In the rows, 128 means zero.
Which row each row swaps with, under one turn or mirror:
q_243: [106 142  96 119  90 124 155 146 114 140 102 124 135 115 140 116 142  88
 129]
q_793: [137 138 146 123 115 146 138 152 130 116 116 144 130 122 165 147 134 105
 138]
q_226: [133 130 121 133 108 113 152 141 102 129 116 113 122 114 131 125 149  96
 122]
q_194: [ 95 137 126 147 117 148 128 154 137 144 109 127  99 146 133 122 120 105
 136]
q_542: [111 134 119 119  86 126 145 135 105 111 117 110 146 137 137 142 130  71
 143]
q_105: [ 97 132 132 117  95 126 129 132 106 116  90 119 116 133 106 127 127  99
 156]
q_300: [ 93 134 137 114 107 129 144 151 105 136 120 129 141 108 153 139 135 111
 111]
q_964: [106 121 146 121 117 143 140 150 134 130  88 109 125 148 150 151 140  88
 118]
q_377: [102 122 109 119 113 129 161 135 120 118 124 105 136 119 131 117 135  99
 128]
q_89: [115 156 113 120 105 130 110 151 117 138 116 117 144 130 152 111 120  90
 166]
q_381: [ 95 135 141 137 121 149 122 170 128 140 101 122 105 130 129 135 113 109
 141]
q_938: [ 86 127 143 124 107 126 114 140 145 128  94 136 107 115 132 134 154  93
 132]
q_461: [ 86 116 130 146  78 131 131 146 133 131  96 120 138 148 153 122 131 110
 121]
q_666: [145 137 122 109  90 126 110 143 119 136 102 133 120 122 123 122 104 108
 136]
q_598: [108 144 123 127  95 119 124 174 149 132  93 125 135 107 127 128 136  77
 131]
q_405: [113 117 101  97  97 126 126 148 131 122  97 103 133 129 123 124 122  80
 142]
q_213: [119 124 126 123 101 148 119 131 118 103 123 117 140 145 139 112 154 101
 148]
q_901: [ 88 112 142 120  91 115 129 145 122 134 107 112 119 119 137 153 120  95
 109]
q_808: [113 140 130 132  84 114 152 144 122 143  89 113 119 136 111 110 126 100
 142]
q_792: [135 139 148 117 118 144 135 147 130 128 115 143 130 126 170 145 125 115
 135]
q_639: [ 96 135 147 120 109 125 117 142 138 129  89 141 114 116 130 131 156  91
 133]
q_499: [133 138 124  99  97 127 112 146 125 137 102 136 123 130 119 119 101 110
 145]
q_280: [116 149 149 118 108 114 145 147 148 120  99 134 157 127 154 143 125  87
 127]
q_451: [ 85 136 131 139  92 106 131 141 108 127 100 136 112 135 127 118 112  94
 120]
q_250: [110 116 129 135 100 122 147 157 142 125 106 107 147 116 170 129 143 112
 140]
q_678: [123 131 129 150  91 152 141 160 139 124 120 102 133 144 128 127 135  99
 126]
q_897: [ 99 130 144 123 120 145 130 155 118 140 117 126  92 135 137 128 107  97
 146]
q_579: [129 137 150 121 121 143 138 148 137 122 114 138 131 126 168 152 122 111
 132]
q_600: [ 90 137 143 136 120 140 130 159 131 149 122 127 106 139 150 126 116 112
 139]
q_372: [131 131 130 114  82 120 106 143 126 127 104 136 122 125 113 121 102 115
 146]
q_102: [133 141 123 103  92 117 112 139 125 131 103 130 125 128 119 121  99 105
 147]
q_72: [128 130 123 116  95 122 137 134 136 134 122 105 129 134 117 121 103 115
 120]
q_192: [125 117 113 123 100 149 119 129 128 110 125 110 133 135 128 118 151 105
 142]
q_736: [ 99 111 144 144  91  95 121 146 129 106 101 126 135 136 141 126 131 100
 136]
q_868: [130 130 145 124 109 141 136 153 136 111 111 151 130 133 166 144 119 107
 135]
q_491: [131 136 144 115 120 149 135 154 134 121 110 142 138 132 166 147 127 112
 136]
q_704: [123 125 112 124  99 150 122 123 124 115 122 107 129 131 129 118 158  94
 147]
q_606: [ 96 153 127 124 110 122 141 162 128 140 120 105 109 117 159 135 120 120
 121]
q_581: [ 99 166 122 126  86 116 127 147 121 118 106 108 137 149 147 121 114 100
 154]
q_865: [ 85 132 152 131  97 111 123 132 126 132  83 113 145 133 136 125 139  93
 120]
q_680: [117 138 130 115 106 132 100 153 112 131 112 112 142 125 162 125 118  82
 165]
q_629: [116 129 115 138 102 125 132 140 103 121 123 114 147 117 170 126 132  96
 122]
q_713: [120 148 112 128 111 150 112 163 117 128 106 111 147 121 144 126 123  91
 168]
q_365: [115 148 103 132 111 137 105 153 128 138 102 119 145 119 160 119 135  89
 156]
q_109: [ 93 138 130 115  74 123 130 138 103 117 113 130 151 144 121 117 116 102
 137]
q_46: [105 114 138 119 116 141 124 142 115 121 107 104 136 106 158 149 147 115
 138]
q_71: [ 96 130 142 110 114 120 115 148 128 135  98 138 108 107 126 124 152  97
 124]
q_233: [134 137 126 108  90 125 114 140 128 130 107 139 126 134 122 120  97 112
 149]

q_213 pairs with q_71
q_226 pairs with q_736
q_868 pairs with q_666
q_600 pairs with q_89
q_598 pairs with q_678
q_704 pairs with q_938

